In the rows, zero is written as 128.
First come named moves, each a turn or a mirror, each shown by rows before and after it. For each pair of rows after them, which moves, in which order, take the first row to the second? The first pair is done for you.
G:
[150 162 153 104 147 134 131  86 127 184]  ->  [123  85 125  97 148 185 103 108 102 108]
[112  88 124  86 104 154 137 171  98 158]  ->  [128 127 142  90 108 121 150 158 108 195]
[151 169 119 152 157 114 133  90 141  97]  ->  [134 136 109 151 157 137 118  97 134  67]
X:
[106 146 130 108 140 128 135 105 126 123]  ->  [119 117 135  99 137 134 115 122 113 140]
[121 172 154 201  58 120 148 140 134 156]  ->  [154 113 153 193  57 126  97 162 120 165]
[ 97 111 101 114 123 135 139 125 142  84]  ->  [ 87 110 113  96 111 148 150 141 125 120]
L:
[122  92 116 121  96 124  97 157 135 124]  ->  [143 111 115 145 133 127  82 133 142  98]
[156 159 164 135 157 142 110 109 117 192]  ->  [142 152 165 116 132 145 124 125 116 207]
[164 149 133  66 121  63 146 133 140 213]  ->  [188 127 123  78 141  51 107 120 149 192]
Then:
Each pair is 2 to 3 moves apart.
[170 122 145 143 179 143  75 121 114 144]  ->  [125 112 138 111 163 189 107 153  86 143] -> X then X then G
[124 100 124 117 111 143 116 146 120 117]  ->  [140 101 122 125 111 131 104 140 127 119] -> G then L then G
[150 165 138 175  84  85 158 119 158 155]  ->  [167  67 119 168 105 132  82 147 128 112] -> X then L then G
[107  82 120 137  74 142 118 161 132  95]  ->  [110 165 137 150  77 101 163 123 162 125] -> X then G
[148  65 112  92 114  64 115 127 150 147]  ->  [ 80  95  98  92 152 153 151 130 114  69] -> L then X then G
[130 167 114 117 154  92 157  99 164 140]  ->  [ 80 125 101  87 137 150 171 141 126 114] -> G then X
[ 81 187 119  85 130 136 175 119 126 129]  ->  [ 94 139  89  98 103  89 142 106 159  82] -> L then X then X
[169  86 134 130 134 115  79 129 127 152]  ->  [147  97 141 105 108 105 110 141 129 186] -> X then X then L
[107  78  94  88  89 110 124 139 132 116]  ->  [157 115 108 113 114  67 109 100 157 142] -> G then L
[101 120 106  93 148 102 147  95 163  95]  ->  [137 102 117  92 178 109 111  97 151 108] -> X then L then L
[139 153 131 134 115 106 148 103 136 168]  ->  [153  90 113 139 140 146  95 120 117 121] -> X then L then G
[ 78 116 113 153  60 166 172 149 132  61]  ->  [130 176 143 164  59  81 182 111 175 150] -> L then G
[164  90 123 104 130  96  82 131 133 160]  ->  [131 119 140  87 112 112 127 152 118 201] -> X then L then X
[ 94 161 116  78 147 130 175 118 123 149]  ->  [102  89  84  80 137 125 126 125 130  89] -> G then L then X
[130 111 118  69 149 114 155 131 106 190]  ->  [134  91  79 106 175 110 121 100 132  78] -> G then X
[184 158 158 195 136  91 114 106 147 137]  ->  [122  73 129 155 120 183 109 164  94  77] -> X then G
[118 188 133 141 148 138 143 108 120 122]  ->  [123 178 138 145 153 156 136 118 111 121] -> X then X then L
[100  83 119 131  93 140 128 146 133 114]  ->  [ 95 138 131 156 139 169 145 125 124  98] -> L then L then L
[113 154 141 139 121 164 119 139 122 148]  ->  [118 143 119 151 113 128 108 119 152 104] -> L then L then X
[ 84 120 100  73 126 130 134 134 126 100]  ->  [133 165 119  93 146  86 125 102 150 148] -> X then L then G
[136  82 114  90 145 115  96 144 122 132]  ->  [130 154 129  96 139  90 141 121 143 165] -> G then X then X
[144  93 117 159  89 110 115 129 144 127]  ->  [118 113 106 165  97 120 134 121 149  93] -> X then G then L
[149 110 136 146  89 117  69 120 154 113]  ->  [108 157 136 134  60 111 124 116 168 126] -> X then L
[131 144 120 131 165 135 125 113 139  92]  ->  [137 128 130 120 174 156 115 134 114 122] -> X then X then L
[122 120 111 104 139 144 139 119 136 103]  ->  [145 108 120  98 125 122 128 124 136 146] -> G then L then X
[142 157 152 121 145 124 151  93 139 145]  ->  [103 124 135 111 144 162 151 114 116 104] -> G then X
[ 87 161 117  90 144 148 165 123 120 117]  ->  [134 173 119 120 159 100 135  92 151 115] -> X then X then G
[115 190 121 125 106 104 157 116 152 171]  ->  [151  83 111 108 111 128  75 156 126 170] -> X then G
[178  96 114 134 143  90  82 101 138 116]  ->  [152  82 124  95  95  91 114 136 128 173] -> X then L then X
[120 132 139 101 136 139 136 133 111 156]  ->  [150 133 133 125 152 112 110 112 131 134] -> X then G
[139 129 154 119 146 148 135 143  71 181]  ->  [143 141 152 144 167 163 128 132  70 150] -> X then L then X
[121 106 126 141 122 159 144 158 100 139]  ->  [105 112 119 138  97 138 160 152 121 125] -> X then X then L
[117 156 128 125 159 155 130 120 137 132]  ->  [137 102 118 117 141 144  90 137 135 130] -> L then X
[130 116  84 148  78  83 102  89 147 135]  ->  [129 124  77 168 113 112  91  80 136  92] -> L then G
[131 120 126  95 108 142 144 132 134 142]  ->  [146 141 128 122 147 150 132 108 131 118] -> L then L then L
[176 112 142 148 136 124  90 131 121 183]  ->  [ 96 113 105 154 129 175 130 135 116  73] -> X then L then G
[154 140 119 133 134 132 135 101 137 132]  ->  [141 135 123 117 112 128 149 117 132 150] -> L then L
[ 99 113 119  99 112 118 160 140 134 115]  ->  [136  80 125 103 117 108 123 142 132 136] -> G then X
[ 94 170 128 125 103 129 201 132 133 106]  ->  [124  95 103 147 122 133 128 128 134  42] -> G then X then X
[124 150 120 128 165 115 167 112 129 124]  ->  [114  88 100 107 135 120 149 138 122 111] -> L then G then L
[134 178 149 136 147 115 120 102 127 130]  ->  [124 100 145 105 128 147  94 145 101 136] -> X then L then G
[149 101 132 103 123  86 132 138 128 212]  ->  [157 174 134 144 187 101 143  94 136 172] -> L then L then X
[121 164 142 148 123 132 138 125 128 142]  ->  [121 164 139 155 128 134 134 124 128 125] -> X then X then L
[103  92 127  81 101 139 136 160 108 161]  ->  [152  78 106 125 130  96  82 114 148 110] -> G then X
[122 134 125  77 124 101 143 127 142 173]  ->  [150 139 127  95 151  89 121 106 151 159] -> G then L then G
[146 126 130 131 186 178  92 127  96 105]  ->  [ 97  88 126  77  84 136 138 166 118 144] -> X then L then L
[144 122 134 110 143 102 107 110 131 155]  ->  [117 102 119 115 151 124 105 112 130  99] -> X then G
[148 125 127 155 104 118 114 122 159 124]  ->  [127 105 119 139  92 133 121 141 146 116] -> X then L then G
[119 162 156 169 124 139 157 112 138 123]  ->  [104 114 156 145 113 175 148 146 108 128] -> G then X
[110 187 116 114 165 135 171 108 139 105]  ->  [108 115 120  78 151 176 146 161  97 141] -> G then X
[155 162 130  88 209 152 100 120 111 161]  ->  [153  99 116  60 152 119  85 149 117 185] -> L then L then L
[163 102 136 139 134 147  84 145  92 147]  ->  [163 165 138 170 153 120 106 106 118 125] -> G then L then X
[ 76 143 139  78 149 153 151 134  97 108]  ->  [121 103 137  67 113  75 117 128 131 154] -> L then G then L
[143 121 122 150 120 117 128 106 137 146]  ->  [110 121 116 138 108 129 147 113 135 131] -> G then X then L
[179 156 141 115 182 155  88 129 110 136]  ->  [127 127 143  74 126 175 126 171  89 156] -> L then L then G
[123 170  96 151 129  92 127  94 141 157]  ->  [ 99  89  85 117 116 150 101 146 101 141] -> G then X then X
[153 117 158 169  91 108 106 123 149 136]  ->  [128 139 158 184 122 160 119 122 126 100] -> L then G then L
[160 110 103 116 177 106  94 104 132 111]  ->  [106 147 115  78 125 101 168 124 131 159] -> X then L
[121 122  94 172  99 109  94  97 160  94]  ->  [113 176 108 181 111 113 125  87 161 117] -> G then L
[129 176 141 173 120 124 126 129 138 128]  ->  [147 145 134 177 117 113  99 126 145 118] -> X then L then X
[130 154 118 148 179 130 119  95 108 116]  ->  [ 86 142 121 127 148 164 149 123  90 117] -> L then G
[144  95 126 115 111 131 100 146 117 152]  ->  [147 137 119 149 122  99 107 103 150 110] -> G then X
[114  86 135  82 115 161 141 127 129 148]  ->  [146 129 147  98 124 115 142  98 158 176] -> X then G then X
[132 103 116 138 121 107 109 135 142 115]  ->  [139 106 134 129 136 133 105 147 117 145] -> L then X then X
[ 97  89 118 102  92 153 123 158 112 100]  ->  [130 153 135 119  85  77 146 116 155 144] -> X then G then L
[155  61 127 117 181 159  87 121  91 170]  ->  [159 147 120 159 200 108 119  58 145 127] -> G then X
[130  88 125 165  80 108 109 122 147  98]  ->  [121  84 142 138  62 122 124 151 122 148] -> X then X
[124 120 136 100 118 129 128 141 118 168]  ->  [150 127 120 135 140  96 107 111 142 128] -> X then G
[137 154 154 108 132 106 132 149 131 175]  ->  [ 88 144 135 100 126 147 153 158 119 116] -> G then X then X
[147 144 135 168 101 122 139  85 120 109]  ->  [127 104 139 137  84 162 135 126  86 127] -> X then G
